Each path is a new rotation, seen through one point. The rows after it are directions, each followed by how far the rotation turns it, in degrees a step (0 if it stays put).
Each turn is a multiple of 5 degrees from 10 to 175, or 0.
Each row of a path follows its step; steps can be skipped.
path 1
step 0: -.12 -.06 .26 -.12 .03 -.10 .24 -.01 .03 .17 -.10 .07 -.07 -.07 .01 .21
 .13 .12 -.13 -.04 .13 .05 .12 .16 -.18 -.25 .07 -.01 .09 .25 -.32 .06
 .11 -.22
step 1: -.23 -.02 .13 -.06 .08 -.17 -.05 .18 -.11 -.17 -.13 -.11 .09 -.20 .34
 -.24 .14 .03 .00 -.02 -.18 .12 .21 -.11 .01 -.26 -.14 -.09 .03 -.15
 -.08 .03 .01 .14
step 2: .06 -.05 .21 .34 .08 .15 -.07 .08 .30 -.23 .04 .12 .25 .08 -.02 .02 .13
 .01 -.02 -.03 .20 .01 -.09 -.09 -.04 -.08 .13 -.10 .04 -.13 -.12 -.03
 -.17 .32
step 3: -.18 .01 .09 -.03 .09 .10 .10 -.09 -.21 .06 .04 .26 .05 -.15 -.03 -.02
 .04 .09 .30 -.13 .12 -.15 -.23 .11 .13 .38 -.01 -.06 .05 -.24 -.08 .16
 .02 .12
step 4: .05 .03 -.16 .03 -.02 .21 .18 -.12 .19 -.01 -.08 -.10 -.33 -.13 -.01 .14
 -.03 .24 .18 -.10 -.08 -.17 .30 -.24 -.05 .19 -.02 .11 -.02 .05 -.01
 .11 .06 .15
step 5: -.14 -.05 .07 -.16 -.23 .04 .19 -.16 .01 .28 -.29 -.03 .11 -.05 -.08 .04
 .14 -.01 -.02 -.25 -.11 -.06 .13 .15 -.19 -.16 .24 -.04 .15 .17 .05
 -.22 -.07 .00
step 6: .03 -.17 -.02 .05 .15 .02 -.15 .00 -.07 .22 -.15 -.12 -.06 -.14 .27 -.35
 .05 -.18 .01 .23 -.09 .27 .18 .01 -.13 .01 .07 -.09 .04 -.05 -.23 -.14
 -.02 .14
step 7: -.07 -.24 .06 .15 .02 -.21 .06 .16 .28 -.09 .11 .16 -.05 .12 -.26 -.25
 .25 .07 -.15 -.09 .22 .20 -.07 -.16 -.06 .14 .02 -.22 -.02 .01 -.14
 -.03 -.05 .07
step 8: -.16 .00 -.10 -.22 .04 .02 -.04 -.19 -.05 -.14 .20 .30 .11 -.03 .14 .05
 .23 .16 .15 -.06 -.04 -.06 -.04 -.04 .00 .08 .04 -.09 -.17 -.25 -.31
 .07 .09 -.22
step 9: -.01 -.20 -.10 -.02 -.02 .15 .32 .09 .22 -.21 .04 -.12 .11 -.02 .24 .04
 -.26 .15 .21 -.16 .04 -.04 .31 -.02 .04 .04 .11 .01 -.13 -.10 .15 .12
 -.07 -.01
Directions:
.01 .03 -.02 -.04 .00 -.01 .09 .00 .03 .00 .01 -.08 .03 -.03 .08 .01 .11
 -.02 -.03 -.09 -.04 -.09 .01 -.03 .03 -.04 -.02 .01 -.10 .06 -.01 .01
 .07 -.04 -> 90
.08 -.01 -.02 .02 -.07 .05 -.03 -.02 -.03 -.01 .00 .03 .05 -.01 .02 .05
 .01 .05 .05 -.02 -.04 .04 -.08 .17 -.03 -.03 .02 -.05 -.05 .05 -.09
 -.02 .03 .01 -> 130
.07 -.02 .09 -.06 -.05 .01 -.04 .00 .00 -.01 -.02 .03 .13 .02 .02 -.04
 .01 .01 .06 .02 -.01 .00 .12 -.01 -.05 -.04 -.02 .10 -.02 .00 .07 -.05
 -.01 .02 -> 90
.06 .04 .01 .01 .00 -.12 -.07 .10 -.04 .05 -.03 .03 -.01 .03 .08 -.02
 .06 .01 -.04 -.03 -.02 .02 -.02 -.03 -.01 .00 .08 .00 -.02 .03 -.04 .04
 -.12 .05 -> 70
-.09 -.04 -.05 -.04 -.01 .05 .01 .04 .04 .02 -.06 .01 .03 .05 .08 .05
 -.03 -.02 .01 .03 -.10 .01 .02 .00 .09 -.12 .01 -.05 .07 .05 .03 -.02
 -.04 .05 -> 85
-.10 .04 .09 .01 .00 .06 -.02 .10 .00 -.09 .06 -.04 .02 -.02 .01 .02
 -.02 .04 .00 .00 .04 .07 .02 .02 .05 -.05 .04 .03 -.06 -.02 -.04 .06
 -.04 -.09 -> 45
